In the rows, zero is written as 128.
Each path below is one point turned by a fixed rotation once a step. After each direction that follows a path, write how fast that rotation turns it, in deg/step (0 if it stays still).
Each turn is a multiple of 5 degrees from 10 to 175, or 0.
path 1
[128 137 136 120 130 138 120 118 139 124 141 117 116 116 117 146 118 131
 131 117 128]
[124 137 125 114 140 119 121 127 131 136 131 129 125 120 105 135 114 129
 143 123 141]
[133 133 148 107 140 113 129 129 136 123 122 132 124 114 120 128 120 137
 126 122 131]
[139 130 143 129 142 123 119 130 140 130 133 123 113 111 122 144 120 126
 128 134 120]
[130 123 140 120 141 123 120 116 125 134 135 136 123 119 112 133 118 114
 139 141 136]
[134 122 154 108 138 132 125 112 123 128 132 127 126 122 124 128 121 130
 132 116 128]
[143 123 134 124 141 135 118 124 134 139 127 115 115 123 119 138 118 134
 144 117 124]
[133 124 137 125 143 119 126 123 134 137 112 131 121 123 115 120 116 127
 148 131 141]
[133 126 164 127 137 119 130 121 135 132 119 127 119 122 132 128 131 134
 135 127 129]
[136 118 143 133 129 133 122 118 139 137 132 122 109 124 124 145 132 125
 142 136 132]
[121 123 140 123 131 136 130 107 133 131 126 130 123 125 117 129 124 120
 147 126 150]
[125 131 149 117 132 130 133 120 134 134 126 119 125 125 128 136 132 141
 142 106 137]
[134 126 128 125 131 125 128 133 149 134 120 120 113 119 121 145 130 136
 144 123 141]
[119 133 142 129 137 119 135 125 144 125 118 133 125 112 123 132 125 120
 139 132 149]
[124 130 155 120 132 121 131 125 133 130 137 125 128 114 134 149 138 125
 133 125 135]
[133 117 127 113 129 136 124 123 139 126 137 124 120 114 123 152 127 119
 138 128 140]
[122 132 133 117 142 132 129 122 132 123 126 123 136 111 122 132 114 118
 142 114 144]
[135 130 141 112 141 114 125 138 129 134 125 119 134 115 132 142 128 133
 140 114 131]
[145 118 132 119 136 120 121 135 142 123 118 125 120 110 131 140 121 120
 137 137 134]
[128 129 149 131 140 124 122 119 127 123 125 125 133 112 133 132 117 107
 140 134 135]
[137 120 148 112 129 124 117 120 117 134 134 120 132 125 135 142 130 122
 144 125 130]
[143 116 129 114 125 137 116 119 134 122 118 117 121 123 129 133 116 124
 145 122 137]
[128 138 140 133 135 123 119 124 129 129 112 115 132 122 130 125 114 125
 152 118 137]
[136 128 147 120 123 107 118 130 130 134 115 123 124 128 135 136 133 134
 146 131 136]
[135 125 143 128 116 128 118 117 144 116 118 122 113 120 134 136 124 122
 137 138 138]
[117 140 145 133 122 128 118 112 127 128 133 119 128 124 127 139 123 117
 147 128 140]
[126 131 137 104 115 121 119 120 128 129 130 122 126 130 125 141 131 136
 144 119 143]
[130 138 130 119 121 129 121 126 148 115 118 117 118 117 124 136 116 135
 136 117 138]
[120 150 137 131 132 110 119 132 136 129 125 122 127 116 121 140 120 126
 142 130 138]
[129 132 145 107 122 108 121 127 133 123 131 134 123 118 125 142 130 128
 129 138 138]
[131 133 141 119 126 134 117 117 138 113 138 121 119 112 125 143 116 120
 125 129 129]
[124 140 130 117 136 124 113 121 122 133 140 122 131 120 113 140 113 120
 143 124 134]
Speeds:
[128 130 127 132 129 125 125 132 125 136 133 124 128 130 128 135 132 129
 132 128 124] => 130
[121 133 125 126 125 127 132 131 133 125 132 130 128 124 125 134 131 129
 124 126 133] => 25
[128 126 131 129 135 131 133 126 130 133 131 132 123 128 120 126 129 132
 125 127 126] => 10
[123 132 123 135 132 129 127 126 127 129 127 129 130 127 123 125 123 121
 133 131 132] => 120
path 2
[110 134 124 141 123 139 145 125 128 122 136 132 133 138 137 137 137 131
 145 126 120]
[112 134 119 139 126 130 153 126 126 121 135 131 131 137 133 137 140 131
 135 124 115]
[108 134 117 134 131 126 150 126 126 127 139 126 128 136 127 142 136 134
 131 120 115]
[107 135 117 130 130 134 144 124 129 130 141 122 130 137 125 145 129 136
 135 116 121]
[112 137 117 131 125 146 144 126 130 124 135 122 133 137 128 144 128 134
 138 116 125]
[114 136 115 138 126 148 146 132 126 116 130 123 132 133 129 140 133 132
 134 120 121]
[109 131 114 142 132 141 143 138 121 118 133 122 129 129 127 139 136 132
 132 124 116]
[102 128 119 141 133 137 136 135 123 127 141 122 130 130 127 140 134 134
 138 125 117]
[104 130 124 140 128 140 136 129 127 128 142 127 133 135 132 140 133 133
 147 126 121]
[110 133 124 140 123 138 146 125 128 122 137 132 133 137 137 138 137 131
 145 126 119]
[112 134 119 140 126 130 153 126 126 121 135 131 130 137 133 137 140 131
 135 124 115]
[108 134 116 134 131 126 150 126 126 127 139 125 128 136 127 142 136 134
 131 120 115]
[107 135 117 130 130 134 144 124 129 130 140 122 130 137 125 145 130 136
 135 116 121]
[112 137 117 131 125 146 144 126 130 124 135 122 132 137 128 144 128 134
 138 116 125]
[114 136 115 138 126 148 146 132 126 116 130 123 132 133 129 140 133 132
 134 120 122]
[109 131 114 142 132 141 143 138 121 118 133 122 130 129 127 138 136 132
 131 124 116]
[102 128 119 141 133 137 136 135 123 126 140 122 130 130 127 140 133 134
 138 125 117]
[104 130 124 140 128 140 136 129 127 128 141 127 133 135 133 140 133 133
 147 126 121]
[110 134 124 141 123 138 145 125 128 122 137 132 133 137 137 137 137 131
 145 126 120]
[112 134 119 139 126 130 153 126 126 121 135 131 131 137 133 137 140 130
 136 124 115]
[108 134 117 134 131 126 150 126 126 127 139 126 128 136 127 142 136 134
 131 120 115]
[107 135 117 130 130 135 144 125 129 131 140 122 130 137 125 146 129 136
 135 116 121]
[112 137 117 131 125 146 144 126 130 124 135 122 133 137 128 144 128 134
 138 116 125]
[114 136 114 138 126 148 146 132 126 116 130 123 132 133 129 140 133 132
 134 120 122]
[109 131 114 142 132 141 143 137 121 118 133 122 130 129 126 138 135 132
 132 124 116]
[102 128 119 141 133 138 136 136 123 126 140 122 130 130 127 140 134 134
 138 125 117]
[104 130 124 140 128 140 136 129 127 128 141 127 132 135 133 140 133 133
 147 126 120]
[110 134 124 140 123 138 146 125 128 122 136 132 133 137 137 137 137 131
 145 126 120]
[112 134 119 139 126 130 153 126 126 121 135 131 131 137 133 137 140 131
 135 124 115]
[108 134 117 134 131 126 150 126 126 127 139 126 128 136 127 141 136 134
 131 120 115]
[107 135 117 130 130 134 144 124 129 130 140 122 130 137 125 145 129 135
 135 116 121]
[112 137 117 131 125 146 144 125 130 124 135 122 133 137 128 144 128 134
 138 117 125]
Speeds:
[133 129 125 132 127 127 135 130 125 120 122 130 128 127 130 124 133 125
 123 130 125] => 80
path 3
[131 120 120 126 152 125 119 133 132 123 119 122 109 117 129 129 139 124
 133 138 136]
[120 120 126 130 141 137 130 127 126 128 144 109 111 126 124 139 145 126
 130 133 134]
[120 121 124 132 133 123 126 141 129 136 121 114 109 119 131 124 143 125
 145 138 132]
[130 117 124 132 143 127 130 123 133 123 130 120 115 123 111 141 146 122
 143 131 128]
[128 120 128 127 143 126 113 140 122 120 133 110 120 122 132 130 143 132
 140 136 137]
[126 124 119 130 148 130 129 123 133 131 127 118 105 116 125 131 140 119
 128 138 136]
[117 113 128 130 135 135 130 139 124 131 135 110 113 129 127 138 146 131
 140 131 128]
[127 127 126 136 137 117 121 133 137 129 124 118 111 116 122 127 143 120
 148 137 133]
[132 112 122 124 147 132 127 125 121 121 130 113 122 123 118 140 145 128
 138 134 132]
[123 125 128 131 145 127 114 141 132 125 134 115 106 121 135 128 141 128
 131 136 137]
[120 121 120 130 138 132 138 120 126 136 131 111 111 119 121 133 144 119
 137 137 133]
[124 113 129 133 136 126 123 147 130 127 125 118 113 126 125 136 146 131
 145 132 126]
[130 129 125 131 143 121 120 120 132 122 134 114 116 117 118 130 142 119
 144 135 137]
[130 111 122 123 147 134 125 136 120 126 126 113 117 122 130 135 144 132
 129 139 134]
[116 129 126 136 142 130 124 133 137 129 136 117 101 122 127 132 140 121
 134 131 133]
[124 114 124 128 132 127 135 129 122 136 128 109 120 122 122 132 148 125
 147 139 132]
[130 121 125 135 145 123 117 141 136 119 122 123 111 120 120 137 143 127
 141 130 128]
[127 122 126 124 146 128 123 120 123 123 142 108 118 123 125 131 143 124
 138 137 141]
[125 118 121 132 141 132 127 143 128 134 121 116 107 116 132 132 143 129
 127 140 132]
[115 122 126 133 139 129 131 125 133 128 137 115 108 128 119 136 142 120
 146 127 129]
[134 116 127 130 134 121 123 139 125 129 125 113 122 118 125 131 149 130
 145 142 134]
[127 124 119 130 153 129 119 127 131 117 126 119 110 119 119 136 139 123
 135 129 132]
[123 116 130 124 140 132 126 133 124 131 142 109 114 127 134 131 146 129
 133 141 139]
[120 126 119 138 137 128 129 136 132 134 119 116 105 114 123 131 142 122
 137 133 128]
[125 112 130 126 140 126 128 128 129 124 135 116 118 132 119 138 146 125
 151 131 130]
[134 127 125 134 141 122 114 139 128 123 127 113 117 112 125 130 145 129
 136 140 136]
[121 117 119 123 152 135 129 121 126 125 130 115 109 125 126 134 138 122
 133 132 135]
[122 119 132 135 132 130 126 144 131 135 137 113 109 124 130 134 148 130
 134 139 133]
[121 124 118 133 139 123 128 125 128 129 121 114 113 117 117 130 141 119
 150 131 129]
[135 110 130 126 144 127 122 136 129 121 133 119 120 128 123 140 148 131
 139 138 133]
[123 133 121 134 145 128 116 130 127 123 132 110 110 113 128 127 139 124
 132 134 137]
[122 109 123 123 142 134 137 128 127 136 128 116 110 127 129 134 144 124
 135 139 133]
Speeds:
[130 126 130 131 123 122 129 129 130 127 125 130 132 129 122 129 130 127
 139 126 124] => 85
[125 130 127 125 133 125 128 120 134 127 127 132 123 130 128 125 124 121
 132 126 130] => 155
[131 131 124 127 125 125 130 124 124 133 123 125 131 121 129 122 128 126
 129 134 131] => 140
path 4
[124 129 121 114 132 143 139 141 130 120 143 126 112 123 115 134 130 108
 134 126 130]
[132 137 127 119 111 134 126 140 139 130 138 128 102 119 113 128 122 124
 130 122 137]
[127 139 115 119 113 141 134 131 127 119 128 127 113 131 118 142 119 112
 135 134 139]
[113 137 125 121 108 141 115 125 137 126 140 118 119 120 119 130 120 120
 132 125 141]
[116 134 118 117 125 147 132 130 126 117 134 122 119 114 125 131 125 102
 135 122 128]
[125 143 130 124 116 140 132 133 137 126 144 125 112 109 120 129 124 122
 127 109 130]
[126 138 120 122 122 143 151 128 123 122 138 127 111 127 112 136 119 117
 134 124 133]
[123 135 127 117 118 140 123 133 133 129 146 117 115 129 109 129 114 128
 130 121 144]
[125 132 115 112 123 141 127 136 120 122 127 120 114 123 118 124 114 108
 139 127 136]
[128 147 124 122 110 139 118 136 132 124 132 122 121 114 125 131 115 119
 130 112 138]
[118 145 118 128 116 143 143 121 119 121 130 124 122 118 123 132 118 112
 139 121 134]
[116 142 130 124 124 144 130 129 130 127 152 116 128 121 116 130 120 125
 131 111 139]
[124 132 121 118 132 140 142 137 119 127 138 121 115 120 112 118 118 113
 141 119 132]
[138 145 125 120 119 135 128 148 129 129 139 123 118 124 115 130 115 125
 132 112 141]
[126 143 116 126 113 135 137 130 117 128 125 123 118 128 116 126 112 117
 145 129 143]
[118 145 123 123 118 140 117 135 127 126 140 115 136 126 122 132 117 119
 137 118 146]
[115 139 120 126 124 138 133 132 119 128 132 120 126 111 123 116 123 108
 147 119 132]
[129 149 127 128 125 138 135 145 129 127 144 125 130 116 122 132 126 120
 135 106 135]
[124 142 123 132 120 133 150 133 120 134 138 127 117 124 111 123 122 122
 146 124 138]
[126 140 124 121 126 136 127 146 127 130 147 119 130 136 112 133 121 123
 139 123 148]
[122 135 118 122 119 130 124 142 122 134 129 122 119 121 116 115 121 112
 151 129 141]
[130 150 120 126 116 135 122 148 129 125 133 126 132 120 128 136 127 113
 140 117 141]
[115 147 122 138 110 133 138 127 125 132 134 127 125 116 122 125 129 117
 148 125 138]
[116 142 126 128 129 140 135 140 129 126 152 123 135 127 118 137 134 116
 140 121 140]
[120 132 126 126 125 131 136 143 129 136 143 126 114 117 111 115 132 117
 148 125 135]
[136 142 121 122 123 132 132 156 131 127 138 131 121 129 117 138 130 116
 139 124 140]
[123 141 121 131 104 128 129 135 130 134 131 129 115 125 115 127 126 121
 147 135 145]
[115 140 118 124 119 139 122 139 131 122 139 123 133 130 124 142 132 109
 141 132 144]
[111 136 125 128 115 134 124 135 135 132 139 125 119 108 122 120 136 111
 145 125 133]
[126 143 123 127 125 139 141 145 133 122 142 133 122 118 123 141 139 110
 136 120 131]
[121 138 128 132 112 132 140 133 136 134 145 130 109 122 110 129 132 126
 139 128 138]
[123 132 119 118 125 139 132 142 131 123 144 125 118 137 112 141 130 113
 138 136 142]
Speeds:
[130 128 124 125 134 131 133 131 124 122 126 129 132 133 130 135 129 122
 128 130 127] => 175
[127 133 128 127 126 134 126 129 122 133 131 123 120 129 129 131 133 126
 131 125 130] => 0
